Each row has a name. Each question is about the rows just above it.

Vupos: [-46 -41 -45  29]
nel: [ 46  47  37 -33]
Noru: [-18 -46 -42  29]
nukab: [ 31  53  32 -33]
zisa: [ 17  42  39 -32]
nuruf: [ 15 -52  42  -4]
Gis: [ 16  46  37 -31]
mape: [-20 -56 -44  43]
bola: [ 18  49  40 -40]
bav: [-21 -47 -48  40]
volig: [-22 -53 -50  52]
nog: [-18  50 -49   6]
Shuffled Vupos with one entry gone: [-41 -46  29], missing : [-45]
Noru without one entry, shuffled: [ 29 -18 -46]. Gone: : [-42]
bav without one entry, shuffled: [-48 -21  40]. Gone: : [-47]

zur: [ 22   4   7 -17  -3   2   3  17 -18 -10]
daf: [-13  10  -6  26  -5  -9  11  12   0 -17]
fad: [-20  -4  -1   4 -16   3 -18  20 -19  28]
pibu: [-13  10   1  26  -5  -9   5 -13 -15  -8]
Kas: [28 -2 -9 18  6  9  5 49  3  1]
rano: [ 22   4  -6  -4  28 -13   1 -35  -4  10]
fad without one entry, shuffled: [  3  -4   4  28 -20  -1 -16  20 -18]. Gone: : [-19]
daf without one entry, shuffled: [ 26 -17  -6 -13  10  -9  12   0  11]. Gone: : [-5]
daf without one entry, shuffled: [ -5 -17  10  12  -6  26  -9   0 -13]. Gone: : [11]
Shuffled fad with one entry gone: [ 20  28   3  -1 -18 -16  -4 -20 -19], missing : [4]

Zeva: [  7  -2  -9  -1 -13 -11  -1 -11   9   8  -8  -2  -1  -1   8  12 -14 -11
   0  17  -7]
Raral: [-10 -44 -17 -20  -8  11 -19 -15 -17  -2   4 -18   5  -2  37  30  21  -7
  24 -15  -5]
movod: [-20  14  19   2   3 -10   7   3  19 -36  18 -19  -8 -31  -6 -36  11 -15
   7  14  19]
Sen: [ -8 -28 -10 -14  -2  11 -13  -9 -14  -3   4 -11   3  -1  24  17  17  -4
  16 -15  -3]
Vigon: [-10 -44 -17 -20  -8  11 -19 -15 -17  -2   4 -18   5  -2  37  30  21  -7
  -1  16  -6]
bulo: [-15 -12  18  11 -14  16  13   3   4   6 -20   3   9  22 -22 -27   1  10
 -14 -16  15]
Bega: [ 42  27  -6   9   6  11 -19 -10 -18  28  32  -1 -21 -13 -29   4  13 -20
 -28  29   1]
Bega without one entry, shuffled: [-21 -13  -6   9 -10  29 -28  -1  27  42   4   6  13 -19  11  32 -20 -18
 -29   1]. Gone: : [28]
Which entry of bulo is missing from [-14 -20  10 -16   9  11 -14  18   6 -12  15   4  13   1   3  22   3 -15
 -27 -22]? : [16]

rulan: [ 47   6 -18 -10  47  -4  18 -17   3  -9   4 -17  -5  10 -41  15   5  -6
  10 -14 -56  19  -4 -49 -10  16  -9 -16  25  -8 -31 -27  -4 -40  11 -17
 -23 -16 -22  40 -13  -6   5  28  -2 -10  41  12]
Vad: [-50   2  13  -1 -31 -10   2  -6  13   0  -3   1  -2   4  16 -10   1  20
 -17  23  26 -18 -13  59  11 -12   7   9 -19   4  25  10 -15  21 -22  23
   5  28  10 -17  10   5 -13 -18   1  24 -18   6]
Vil: [-43  10   4 -13  -8 -19  23 -26  27   9  -3 -16  -9  16  -9  -2   7  30
 -21  26  -7 -13 -27  62  12  -6   5   2 -11  -1  14 -11 -30  -1 -31  26
 -14  36  -5  10   5   4 -19  -7   0  32   7   1]
mokot: [ 20   4  -9  -7  23  -2  11 -12   4  -4   0 -10  -3   7 -21   7   4   0
   2  -5 -30   8  -5 -17  -5   8  -5  -8  11  -5 -14 -15  -5 -22   1  -6
 -13  -5 -12  21  -6  -3   0  13  -2  -1  21   6]
zalot: [ -8  -2   3   4 -11   2  -6   6  -3   1   0   6   2  -4  10  -3  -2  -2
   0   2  13  -4   3   5   2  -3   2   4  -4   2   7   8   4  10   1   1
   6   1   5 -10   2   1   1  -5   1   0 -10  -3]
Shuffled Vad with one entry gone: [  5 -10 -17  -2  10 -13 -50   1  16  25   1  20   4 -22   6  21   9  13
  13 -31 -18   0  -6  10 -18   2   1 -10  -1  28  -3  24 -18   7 -13 -19
  23   4  23   2 -15  10 -17  11 -12  59   5], missing : [26]
rulan without one entry, shuffled: [ -4   5  -4  10 -56 -23  41  -6 -17   6  15  19 -14 -41 -10  47  -9  11
  -5  -2  -6 -27 -10   5 -17  40 -17 -16 -49  12 -16  -4 -40  -8  16  18
  25  28   4  -9  47  10 -10 -18 -22 -13   3]. Gone: : [-31]
Which entry of Vad is missing from [-13   1  -1 -18   4   5  24   7   1  20  16 -22 -17   1   2  11  10  25
  26  23   4  23  -2  10 -13 -18   0 -31   2  10 -19  -6 -18 -10  -3   9
  28 -15  59 -50   5 -10 -17   6 -12  13  13]? : [21]

Fonil: [-11 -10 -32 -31  36]
miket: [-37 -38  -2  46  47]
dor: [-37  46  14  47 -44]
Which entry of dor is missing from [-44  47  14 -37]? : [46]
miket without one entry, shuffled: [ -2  47 -37  46]. Gone: : [-38]
miket without one entry, shuffled: [-37  47  -2  46]. Gone: : [-38]
Shuffled miket with one entry gone: [-38  46  -2  47], missing : [-37]
dor without one entry, shuffled: [-44  46  47  14]. Gone: : [-37]
Which entry of miket is missing from [-37  -2 -38  46]? : [47]
Fonil without one entry, shuffled: [ 36 -10 -32 -31]. Gone: : [-11]

